In the rows, 128 means zero.
The same turns and mirrors carry the whole set onto itself, and each row onto the other rows of its family. Which rows share a family with each named row? Give them in list order.
These 25 rows form 5 families of 5 rows each.
tulu: [148 121 149 124 127 131 135 117 163 173 138 131 110 129 101 130 150 155
 160 132  84 118 108 140 132 126 124 122 110 132  99 136 126 115 140 112
 112 157 151 133 133  92 130 141 139 165 147 134 126 174 129 160 176  97
 117 129]
Fikev: [127 106 180 151 117 145 147 114 149 135 111  94 116 142  89 112 139 112
 164 143 111 125 128 118 161 122 159 106 108 130 128 120 113 103 140 140
 106 135 126 159 147  91 133 119 105 114 161 166 151 132 126 138 139 115
 101 151]
Zagur: [142 129 149 129 135 124 125 116 142 129 140 115 117  91 117 118 135 112
 162 164 145  79 122 131 156 113 147  88 129 100 118 117 140 104 131 120
 144 154 143 157 107 129 127 119  97 143 115 138 131 166 135 117 125 118
 146 143]
Zok: [131 127 143 135 117 115 118 112 139 138 151 109 115 100 116 122 121 112
 169 163 141  89 122 145 159 112 149  97 134 103 113 125 147 104 126 117
 151 149 154 162 105 128 130 124  84 131 113 154 129 169 140 129 121 114
 148 152]
nadaf: [105 127 148 140 115 171 113 126 149 167 136  89 145 111 114 131 134 145
 194 144  91 119 137 118 123 114 131 166 130 117  85 124 112 103 184 154
 135 128 158 130 117 134 133 132 121 135 133 166 130 176 116 108 152 112
 118 135]
resad: [158 124 167 127 117 144 128 123 162 164 129 133 113 127 105 129 132 150
 162 119  76 119 103 150 143 116 121 125 111 136  92 140 125 125 142 119
 123 148 146 132 119  87 136 139 129 160 142 136 138 176 132 170 161 101
 114 123]
dib: [129 100 175 148  97 135 145 117 152 144 120  93 123 131 104 121 140 118
 159 142 115 123 128 124 151 133 145 111 106 130 132 132 126 115 134 144
 113 120 122 164 150  91 143 129 111 100 163 163 148 123 126 128 147 118
 112 159]
vodot: [137 128 172 125 119 153 159 110 135 162 140  84 141 115 141 126 147 115
 185 180 119  96 142 162 165 112 143 136 141 122  99 109 141  92 138 137
 112 129  93 113 122 117 153 154 140 135 162 143 115 170 124 124 135 113
 145 111]
doz: [ 96 131 148 140  94 162 108 123 131 167 137  91 136 115 120 123 128 150
 184 142  96 121 119 116 127 113 138 162 133 109  87 116 120 103 161 147
 142 120 163 135 117 130 139 139 120 115 136 167 129 175 115 101 168 114
 127 137]
sigiz: [145 127 158 130 128 136 130 106 167 173 130 138 103 137 115 118 147 148
 170 125  93 125 109 139 138 112 116 116 118 120  98 139 127 127 135 118
 118 173 144 139 116  98 132 152 129 159 159 144 131 169 133 172 163  98
 117 125]
Lan: [138 122 158 120 115 152 157 105 144 162 149  86 139 124 149 126 143 121
 188 178 128 108 134 165 168 122 133 142 146 114  99 108 131 112 132 127
 110 120  94 123 128 119 147 157 137 129 161 138 125 169 123 136 134 123
 147 119]
voki: [141 109 141 130 132 132 138 108 163 163 126 132 111 130 108 116 137 156
 164 125  70 118 100 142 138 130 117 119 116 118  94 136 119 112 148 126
 116 159 152 129 120 101 135 134 121 159 141 137 134 163 135 179 165 105
 113 120]
ziren: [135 125 152 128 124 117 131 117 149 129 139 103 117  94 102 125 130 105
 164 157 125  94 124 142 165 103 150  86 138  92  99 124 141 110 128 126
 154 156 147 155 105 118 125 121  93 147 116 150 128 170 125 128 125 131
 154 146]
rul: [111 130 139 130 130 162 107 122 131 165 133  78 129 111 120 129 132 137
 182 139  86 121 130 113 117 107 145 161 130 110  96 140 108  93 159 144
 138 125 178 139 116 121 138 134 130 120 139 159 121 170 107 106 155  99
 118 135]
vuzuv: [142  99 179 143 117 137 147 118 160 150 109  98 129 132 103 125 141 106
 164 143 101 130 135 121 151 116 143 103 105 131 125 129 122 118 143 142
 115 125 133 174 149  76 132 114 105 120 156 169 152 136 130 116 145 121
 114 159]
bup: [139 141 145 139 133 114 119 106 153 140 152 103 123  97 104 105 129 102
 164 157 131  82 122 136 149 107 160  96 136  99 109 138 140 108 138 131
 152 163 142 151  99 139 136 130 106 141 120 141 124 158 137 121 125 117
 148 143]
mudun: [141 129 164 134 116 165 157  99 137 151 137  96 135 119 136 123 147 107
 190 180 117 108 143 166 154 107 133 137 148 124  89 113 137 108 148 124
 107 120  90 114 115 133 140 143 143 129 146 143 125 173 118 144 135 125
 144 119]
dalis: [139 110 173 143 118 150 151 109 152 130 107 102 126 143 103 118 150 104
 159 135 120 123 137 121 142 131 158 111 118 127 129 120 126 112 142 136
 123 126 130 163 147 103 137 113 116 116 173 166 154 135 121 111 152 115
 109 163]
Dopom: [138 121 180 123 127 151 158 110 136 154 138  83 143 115 143 120 131 118
 183 167 126 110 142 163 177 111 141 136 139 112  84  98 137 111 142 122
 105 126  96 117 121 124 140 145 139 144 152 138 130 174 111 120 131 128
 141 109]
dulad: [143 126 152 131 134 126 132 114 133 147 137 105 119  98 111 113 132  99
 170 170 146  92 124 138 156 109 151 101 134 106 113 123 131 113 138 133
 154 161 146 156  93 133 117 117  91 134 112 150 131 159 131 138 132 117
 146 147]
kase: [125 104 182 150 104 136 150 115 158 134 113 103 121 138  98 126 143 117
 154 139 112 120 139 111 153 129 145 103  97 131 130 130 133 104 135 147
 124 133 129 170 137  89 135 126 108 119 167 164 143 130 122 118 148 116
 110 152]
gasok: [108 134 150 129 106 166 120 128 137 168 132 101 126 112 123 126 131 151
 192 140  92 114 131 112 128 107 135 162 129 117  90 123 114  92 162 152
 147 119 168 137 115 127 131 136 131 127 127 159 123 184 110  94 164 113
 123 125]
mef: [106 134 156 127 107 162 113 135 130 169 118  87 150 105 124 122 132 139
 178 152  83 119 122 124 126 107 142 151 125 120  80 123 108 101 160 149
 142 120 173 133 116 128 137 136 130 137 125 161 133 173  97 104 160 117
 124 124]
Gugu: [135 126 176 129 120 140 161 104 145 158 126  98 132 116 152 121 149 125
 198 156 121 103 147 166 155 115 142 142 153 123 102 116 129  98 143 125
 109 127  99 115 125 131 151 147 150 131 159 139 128 170 122 129 124 119
 124 108]
kemuk: [150 123 144 129 114 128 131 115 169 168 148 136 119 138 111 121 131 157
 167 130  93 119  94 151 143 132 122 129 109 134  99 136 127 118 133 116
 119 153 153 134 127 105 134 148 128 161 142 138 140 174 141 170 170 101
 116 130]

Which other rows belong to the same family as sigiz? rul, bup, dalis, Gugu
Which other rows belong to the same family as Zok? dib, doz, Lan, kemuk
Which other rows belong to the same family as voki? Fikev, nadaf, mudun, dulad

The same turns and mirrors carry the whole set onto itself, and each row onto the other rows of its family. Which rows share a family with each named row? Give them in list order.
These 18 rows form 3 families of 6 rows each.
kisid: [124 128 153 155 167 135 133  97 137]
mezip: [124 127 155 153 160 129 136 103 145]
sapaf: [100 112 114 132 157 138 131 138  87]
teled: [106 101 105 133 156 149 151 125 118]
reli: [116 148 164 138 144 125 141 110 133]
velu: [115 152 157 139 146 127 143 106 137]
Teke: [111 103  98 130 158 140 140 128 117]
Vuvug: [ 95 112 122 143 161 138 141 141  85]
ret: [108 102 103 127 165 140 138 135 111]
Refur: [119 132 171 152 160 127 126 110 113]
nul: [116 142 169 151 158 130 129 110 112]
Dadu: [ 96 113 118 125 153 136 136 142  87]
ziv: [123 152 152 129 144 129 132 113 138]
rukod: [106 130 114 118 143 133 160 143 107]
zamud: [119 127 145 153 162 138 119  98 141]
feti: [100 127 107 115 140 132 147 138 108]
kor: [114 147 161 152 158 124 116 118 111]
vor: [100 123 105 114 146 130 148 140 114]

Which other rows belong to the same family as vor? mezip, reli, ret, Refur, Dadu
Which other rows belong to the same family as Teke? kisid, sapaf, velu, nul, feti

